(in the rows, 128 means zero)
One turn sends every row of this set to another row. A few are shown first. Where does it send the rows asked after them?
Z_208: [126 109 143 141 140  90 162 142 145 154 108 120]
Z_797: [127 149 124 144 168 139 170 107 135 138 105 115]
Z_704: [ 99 116 108 114 119 122 141 119 152 142 132  87]
Z_875: [126 110 114 119 131  93 170 161 130 134 111 117]
Z_811: [128 111 103 122 129 159 142  91 120 114 142 108]
Z_360: [125 115 128 147 130  93 125 141  94 137 141  85]
Z_109: [133 110 124 149 134  84 152 137 150 158 123 105]
Z_385: [133  98 109 111 114 151 140 120 113 129 150  96]
Z_250: [137 128 117 140 152 126 146 111  94  93 115 137]
Z_211: [125 148 145 148 161 116 159 109 138 128 103 134]
Z_573: [134  91 128 137 124 103 147 156  98 128 141  95]
Z_535: [144 148 132 155 156 116 151 104 151 137 117 127]
Z_762: [135 114 124 136 135 102 181 147 158 144 120 113]
Z_845: [123 120 131 104 116 145 123 132 120 137 143  90]
Z_72: [118  98 143 144 133  92 135 145  92 134 126 101]
Z_549: [138 104 129 137 146 115 172 143 145 166 111 107]
Z_516: [129  81 125 145 139 112 142 140  90 146 130  89]
Z_899: [120 119  97 115 129 148 161  98 151 128 134 107]
Z_939: [118 126 121 152 162 136 140 104  80 116 124  97]
Z_491: [117 137 144 150 154 119 132 111  84 109 121 114]
Z_214: [141 112 130 125 129 157 118  96 125 124 139 117]
Z_202: [127 133 108 135 153 109 174 118 142 114 101 139]
Z_932: [135 153 135 154 153 124 124 109  95 115 134 108]
Z_632: [130 125 126 150 146 129 139 112  83  94 139 109]
Z_198: [137 105 122 123 131 111 142 154  80 112 125 115]
Z_859: [129 149 121 148 160 129 171 104 141 109 117 128]
Z_227: [116 106 108 133 132 133 137  83 158 128 128 114]
Z_524: [125 105 103 105 115 142 158 127 145 142 140  95]

Z_109 -> Z_360
Z_250 -> Z_202
Z_72 -> Z_491
And these:
Z_549 -> Z_516
Z_845 -> Z_214
Z_632 -> Z_859
Z_385 -> Z_811

One turn sends every row of this set to another row. A few are shown first. Where does it send the rows asked after them?
Z_112: [ 99 125 125 158 115 135 121 163 141 153 113 115 126 116 133 139 141 159
 137 140 147 104 133 109  97 137 132 130 123 144 119  99]
Z_674: [108 147 120 113 130  94 124 180 147 124 115 138 140 114 138 135 142 146
 144 115 124 138 125 138 109 144 103 129 132 145 138  94]
Z_591: [142 119 149 129 118 150 120 137 105  90 152 157 110 147 131 163 107 130
 123 104  80 129 129 132 136 147 105  93 115 155  81 157]
Z_148: [130 119 133 128 143 143 134 123 116  97 145 142 114 136 116 151  82 117
 145 114  81 137 137 146 155 148 100 102 123 149  93 165]
Z_931: [118 136 138 110 121 116 126 166 132 157  98 139 108 111 150 109 109 166
 143 123 119 111 136 156 104 134 151 114 142 131 137 123]
Z_398: [128 102 151 130 121 174 125 101 131 106 136 129 130 153 114 119 123 136
 105 104  83 126 134 136 139 163  77 129 119 134 107 151]
Z_31: [ 92 143 132 128 140 119 112 181 139 132  95 143 126 131 129 144 148 143
 146 125 134 106 126 124  96 151 100 126 135 149 140 103]
Z_738: [174 102 148 128 134 185 103 124 129 107 143 150 122 151 142 130 103 132
 105  97 116 129 126 128 147 144 121 109 105 153 111 130]
Z_117: [160 105 138 124 131 184  95 116 120 133 144 137 129 142 122 132 124 126
 105 111  89 116 140 108 126 125  98 120 120 144  96 163]
Z_287: [151 123 115 138 135 170 126 138 126 101 153 156 147 133 111 152 101 128
 136 115  99 126 146 139 152 119 103 110 118 146  82 147]
Z_264: [121 140 127 135 116 116 123 145 154 141 107 118 124 116 132 125 149 139
 130 145 147 113 149 122  89 135 153 137 134 127 111 117]
Z_824: [150  99 148 127 136 182 101 100 126 128 134 123 118 149 124 113 108 135
 105 105  86 133 127 119 141 147  94 120 114 139 117 153]
Z_223: [150 109 136 117 150 152 123 115 146  76 126 123 120 139 118 153 112 106
 125 125 106 133 142 138 150 170  93 123 127 155 100 160]
Z_976: [166  88 134 121 129 160 136 107 145 103 144 127 133 136 134 116  99 123
 127 128 122 125 145 136 161 164 118 124 113 144  96 152]
Z_298: [110 137 113 133 119 122 127 147 153 152 119 130 116 114 146 144 129 141
 146 129 147 114 136 132  90 133 156 145 136 145 125 109]
Z_392: [ 88 127 134 135 130 125 119 170 122 164 104 135 100 121 145 135 109 161
 158 121 125 100 124 133 101 142 133 113 133 149 141 113]
Z_454: [138 112 159 133 119 157 128 117 125  70 136 138 106 151 131 163 118 125
 111 108  95 132 129 141 136 173 101 114 121 153  92 150]
Z_701: [141 104 149 116 114 170 115 125 107 130 147 148 121 139 127 134 115 135
 121 109  74 106 143 130 126 132  97 113 130 141  85 175]
Z_902: [113 161 125 121 134 117 114 180 149 120  94 139 140 118 121 133 148 158
 125 122 118 126 136 148 104 128 111 123 140 133 134 101]
Z_225: [178 102 120 117 143 183 114 134 135 109 136 145 135 125 135 133  86 146
 124 118 104 126 135 144 161 135 118 109 120 158 108 148]
Z_548: [ 98 132 118 132 119  83 131 154 143 134 126 104 123 110 143 126 126 156
 144 129 116 155 122 117 116 155 121 118 119 141 133  97]
Z_404: [ 90 123 141 139 116  95 134 163 129 146 113 126 123 126 139 110 136 151
 153 135 131 125 119 110 113 167 109 119 118 136 134 105]
Z_183: [130 108 153 112 121 172 119 126 120 101 130 143 121 145 121 142 122 142
 111 105  68 112 137 147 130 154  76 121 135 144  99 167]
Z_220: [114 133 107 133 131 113 110 147 157 139 107  99 103 105 146 154 126 160
 133 138 125 142 122 119 100 147 144 129 132 155 138 106]
Z_92: [153  98 160 133 121 173 127 102 134  90 138 135 112 155 140 130 108 124
 106 103 117 131 127 140 144 173 117 121 109 148 105 136]
Z_904: [ 90 147 132 141 119  87 137 147 134 140 117 118 123 124 122 104 125 151
 139 127 111 146 135 128 114 142 126 109 119 117 124 106]
Z_893: [164 116 139 133 125 170 107 141 110 107 159 166 130 149 133 145 110 128
 116  98 103 126 132 120 139 123 115  98 106 151  86 141]
Z_806: [115 120 133 136 134 123 103 170 140 142  93 105 109 107 146 137 132 170
 132 142 125 126 112 109 110 160 116 116 128 155 150 104]
Z_30: [120 144 126 125 147 106  99 150 147 133  84  99  96 112 131 135 127 153
 123 141 110 144 126 120 103 148 137 112 136 140 145 121]
Z_312: [110 141 125 108 130 111 126 171 137 150 112 152 116 112 153 131 114 147
 159 110 130 117 128 153 100 139 134 130 142 147 145 110]

Z_220 -> Z_548
Z_112 -> Z_806
Z_92 -> Z_454
And these:
Z_264 -> Z_30
Z_398 -> Z_183
Z_976 -> Z_223

One turn sends every row of this set to another row. A few are shown first. Where does it send the rows asked after them?
Z_743: [164 156 117 146 136 109 126 148 142 124 106 137 127 136 133  95 122 142
 122 119 125 120]
Z_568: [137 102 166  95 127 130 109 124 110 132 137 133 142 122 124 110  99 128
 152 124 120 143]
Z_580: [136 148  89 141  90 124 128 102 106 139 125 148 123 152 136 147 106 113
 116 132 148 121]
Z_515: [154 134 115 146 147 130 129 156 151 116 103 123 141 130 116 107 121 151
 113 143 126 120]
Z_263: [140 162 116 135 148 130 177 119 147 144 140 115 142 124 150 136 138 110
 135 110 121 122]
Z_377: [ 90 129 130 155 138 128 135  99 122 127 145  96 126 142 115 152 110 118
 119 105  97 145]
Z_93: [135 130  86 139  89 134 147 116 100 136 118 139 128 143 128 146 109 143
 116 151 144 124]
Z_32: [125 166 134 145 139 141 124 129 113 134 112 149 134 109 155 144 155  92
 136 124 149 122]
Z_861: [129  97 143 100 118 158 103 119 115 124 145 127 145 115 125 122 109 122
 141 148 107 143]
Z_91: [121 122 138 111 145 120 108 105 123 146  93 143 120 121 143 142 164 149
 110 135 148 153]
Z_753: [131 150  90 126  89 111 145 107 111 143 118 130 119 146 145 149 100 131
 108 130 131 134]
Z_335: [134 150  97 135  95 114 123 116  87 125 124 148 135 152 121 144  99 131
 123 138 153 138]
Z_776: [109 118 145 124 151 135 122 117 124 140  99 140 122 129 154 135 180 139
 118 131 152 137]
Z_281: [ 90 124 147 151 122 124 133  96 121 133 141  89 132 139 114 136  90 131
 114 105 121 147]
Z_155: [104 113 133 174 123 140 136  93 110 125 126 100 139 132 108 138 107 137
 115 112 100 139]
Z_249: [117 124 140 129 149 127 118 118 124 144 121 143 110 123 139 114 184 157
 133 130 146 146]
Z_943: [163 141 117 141 154 122 146 139 151 126 124 132 130 134 125  93 124 137
 107 122 133 109]
Z_349: [116 103 159  96 127 145 109 139 116 127 152 126 139 130 134 122 108 112
 155 133 130 137]
Z_608: [103 117 158  93 127 148  96 124 106 118 151 131 139 122 128 111 118 118
 132 141 134 152]
Z_761: [ 77 159 137 116 154 150 146  97 131 141 124 125 132 127 123 145 128  93
 115 132 126 125]
Z_693: [117 140 152 131 152 148 140 131 131 152 157 134 121 108 115 117 123 102
 157 126 153 109]
Z_645: [122 154 137 128 112 137 140 101 136 149 118 127 157 150 139 137 100  90
 148 118 154 110]
Z_540: [ 94 128 135 148 139 118 146  95  99 126 134 108 130 138 111 144 119 143
 122 105  94 157]
Z_655: [159 142 118 141 158 105 135 138 150 128 127 122 130 130 105 104 116 156
 107 128 141 131]
Z_732: [119 103 136 133 138 140 107 112 137 149 103 129 123 124 134 142 173 156
 134 145 142 145]

Z_349 -> Z_580
Z_249 -> Z_281
Z_263 -> Z_693
And these:
Z_155 -> Z_515
Z_655 -> Z_568

One turn sends every row of this set to another row. A few are shown first. Where does it send the rows asked after them?
Z_782: [154 140 158 116 130 135 130 143 127 138  83 145 132 157 137 118 134 106
 148]
Z_190: [116 147  91 128 117 121 135 131 104 147 117 105 105 122 128 125 105  92
 156]
Z_311: [115 126 141 114 117  89 162 129 110 131 125 104 106 172 109 120 113 130
 148]
Z_435: [151 111 158 140 122 107 140 156 139 148 155 128 126 125 128 121 120 145
 138]
Z_166: [133 110 117 133 123 139 103 156 100 112 124 121 147 127 101  97 123 123
 135]
Z_39: [142 153 143 117 136 113 143  95 158 150 128 126 154 128 130 119 155 131
 128]
Z_926: [114 144 132 138 156 111 117 137 101 164  97 154 125 126 116 109 116 120
 136]
Z_498: [115 144  91 119 119 136 137 127 115 143 112  97 110 133 126 113 108  89
 157]
Z_829: [146 148 129 111 135 135 148 117 143 114 136 121 109 143 120  90  99 110
 105]
Z_679: [131 104 112 130 111 124 105 150  98 110 119 107 150 131 111 105 127 121
 131]
Z_137: [124 123 147 117 142 148 107 110 113 139 152 121 123 120 140 168 126 124
 170]
Z_196: [141 139 113 120 121 156 158 140 139 125 118 130 134 131 104 152 165 128
 142]
Z_508: [101 122 125  94 141 113 126  98 107 157 149 123 101 133 138 106 112 141
 142]
Z_885: [116 142 126 130 147 167 130 142 143 128 163 133 133 126 160 135 116 135
 132]
Z_173: [136 131 140 105 118 129 154 134 123 112  94 142  98 171 111 134 112 130
 120]
Z_890: [127 171  99 127 165 120 137 110 111 118 143 142 106 137 140 124 146 117
 122]
Z_280: [153 134 138 116 128 148  99 100 132 152 118 131 110 110 141 139 119  99
 135]
Z_26: [ 86 148 151 124 127 137 138 133 125 148 106 127 128 169 112 107 109 138
 116]
Z_972: [150 102 148 138 128 113 147 164 141 143 148 126 126 138 132 117 138 145
 139]
Z_629: [155 126 137 100 115 140 128 106 117  98 119 124 113 135 117 171 126 123
 143]
Z_276: [ 84 135 153 129 155 146 104 121 112 146 155 120 135 147 139 119 117 137
 137]
Z_880: [ 99 111 103 131 144 133 125 118 114 134 127 127 144 119 102 171 133 128
 145]
Z_158: [140 146 143 113 135  97 134  91 143 146 124 132 154 129 138 132 156 134
 123]
Z_852: [145 116 131 135 128 133 136 132 143  94 145 105 127 155 136 151 102 100
 130]
Z_741: [121 166  96 127 157 121 148 117 114 117 138 130 101 148 146 138 155 119
 123]
Z_456: [120 182 152 127 114 140 130 133 109 132 135 121 113 140 116 108 144 157
 118]
Z_487: [ 89 129 127 107 142 131 143 134 124 129 117 128 176 156 126 115 131 144
 147]
Z_670: [148 139 137 134 124 116 113 118  90 114 115 126  92 140  93 145 146 123
 119]
Z_483: [105 149 133 154 111 106 112 127 105 128 158  91 134 128 131 139 125 141
 131]
Z_930: [137  92 121  98 133 111 122 117 117 131 138 118 128 150 164 130 144 119
 164]

Z_679 -> Z_890
Z_173 -> Z_137
Z_829 -> Z_930
And these:
Z_456 -> Z_852
Z_158 -> Z_166
Z_670 -> Z_885

One turn sends every row of this set to another row. A few are shown first. Where does it send the rows asked after them?
Z_284: [ 90 108 166 132 105 119 158 131 117 165 121 102]
Z_792: [ 98 138 153 134  99 120 169 135 144 158 164 130]
Z_419: [149 130 146 104 119 164 134 144 138 146 169 134]
Z_391: [102 134 159  94 101 122 160 150 151 151 176 142]
Z_17: [133 133 176 109 132 151 139 189 108 165 181 133]
Z_368: [ 84  93 147 117 119 142 150 183 100 154 149  98]
Z_438: [ 83 103 163 128 118 128 163 184 117 170 154  94]
Z_430: [117 105 178  96  91 119 136 127 115 155 121 111]
Z_465: [136 121 176 105 136 154 139 188 102 161 171 143]
Z_911: [151 122 151  99 136 170 138 174 115 156 158 118]
Z_144: [134 135 172 112 117 141 134 121 132 159 169 156]
Z_485: [135 129 170 110 114 145 132 135 132 149 175 164]
Z_812: [141  96 187 109 122 145 115 143  96 169 140 119]
Z_293: [109 114 172  88 124 132 160 198 104 167 149 107]
Z_156: [ 90 109 147 122 106 131 151 120 108 146 121 116]
Z_238: [106  91 169 129 103 121 149 133 111 170 123  96]
Z_758: [ 83 140 138 126  98 135 160 160 127 136 170 125]
Z_103: [ 99 115 162 129 116 129 166 197 113 170 164  98]
Z_772: [157 116 157 105 118 164 123 138 115 149 139 115]
Z_309: [ 84 136 157 137  96 120 165 152 141 155 164 117]
Z_260: [145 102 186 109 116 145 117 141  95 157 136 133]

Z_812 -> Z_17
Z_284 -> Z_438
Z_911 -> Z_419
And these:
Z_792 -> Z_238
Z_391 -> Z_430
Z_465 -> Z_485
Z_156 -> Z_368

One turn sends every row of this set to another row. A few are shown first. Where does it send the rows asked after them?
Z_301: [129 177  91  87 104 130  90 121 149 160 149 119 143  81 113 114]
Z_694: [120 163  90  88 103 122  95 114 139 154 157 118 142  82 117 113]
Z_542: [108 160 121 137  99 122 127 145 172 137 117 136 121 116  97 143]
Z_844: [123 159 109 134  86 154 134 122 128 110 136 138 159 106 106 134]
Z_382: [ 95 148  93 123 127 144 106 107 137 164 136 128 121 107 106 147]
Z_967: [144 138 101 152  58 122 101 140 128 151 119 143 137  90 129  95]
Z_402: [101 167  76 137  99 136 104 149 104 130 125 132  84  92 138 116]
Z_974: [120 149 120 109 108 173 108 130 129 116 156 129 111 124  87  99]
Z_530: [107 171  93 108  93 134  90 123 136 145 151 110 152  72 118 104]
Z_279: [145 174  95 142  88 186 112 131 127 139 101 112 131 105 111 117]
Z_864: [146 158  89 146  86 188 105 128 118 132 109 118 135 106 116 113]
Z_754: [118 168 131 130 102 131 116 140 173 139 120 134 115 119  89 146]
Z_605: [156 133  96 100 121 136  79 125 126 134  96 137 112 118 108  93]
Z_774: [145 173  89 114 101 116  87 169 145 119  94 144 110  90 122 119]
Z_242: [ 96 160  91 121 116 131 107  98 130 161 135 134 115 103 111 151]
Z_963: [146 124  87 130 110 149  99 134 133 161 119 170 101  86 138 116]
Z_995: [120 154 109 107 103 164 116 153 164 150 145 115 129  95 134  81]
Z_727: [120 158 113 124  91 127  89 112 159 131 107 120  82  76  95 128]
Z_188: [132 167 107 132  80 147 128 134 129 111 140 146 157 112  94 134]
Z_840: [131 181 108 159  73 131  85 131 111 156 116 129 102 121  99 102]
Z_682: [125 156 107 105 113 166 110 163 161 154 150 117 120 109 131  90]
Z_894: [136 169 124 136  93 124 124 137 164 143 112 157 117 121  82 134]
Z_654: [113 174 110 116 107 161  91 166 165 153 142 110 122  97 119  95]
Z_642: [128 158 102 137  92 141 147 126 132 109 116 158 149 103 108 128]
Z_262: [142 167 100 118 104 125  93 139 127 169 167 174 118 111 124 117]
Z_799: [110 179  95 137  95 129 106 133 104 105 121 140  81  91 125 112]
Z_79: [140 174  91 108 115 121  96 163 150 115  97 139 107  79 130 112]
Z_924: [154 147 105 149  64 128  99 132 130 165 126 138 142  92 124  90]
Z_511: [119 166 117 124  81 133 104 108 154 129 110 118  91  67  97 125]
Z_678: [122 157 121 116 103 176 115 137 128 118 146 131 105 136  98  94]
Z_938: [155 123 105 122 120 164 103 127 144 153 118 160 106 101 139 124]
Z_25: [125 172  96 138  76 124  82 138 101 151 131 120  93 124 102  94]
Z_209: [157 134  96  99 109 121  85 121 124 129 103 143 113 114 105  84]
Z_948: [114 147 101 107 126 111 120 140 132 126 128 139 123 126 140  81]
Z_789: [126 177 101 163  84 133  94 131 107 162 115 128  98 129 113 108]
Z_107: [104 177  89 144  98 136 108 140 111 109 107 138  91  84 131 116]
Z_180: [158 128 110  95 112 127  91  99 132 128 111 141 120 110 111 104]
Z_460: [133 161 101 125  99 129 100 146 133 175 164 173 123 103 120 130]
Z_106: [113 149 105 101 120 111 120 147 131 116 123 134 132 126 123  82]
Z_551: [143 115  96 126 106 150  92 122 129 154 125 165 100  79 132 114]

Z_654 -> Z_642
Z_107 -> Z_209
Z_542 -> Z_799
And these:
Z_974 -> Z_279
Z_242 -> Z_727

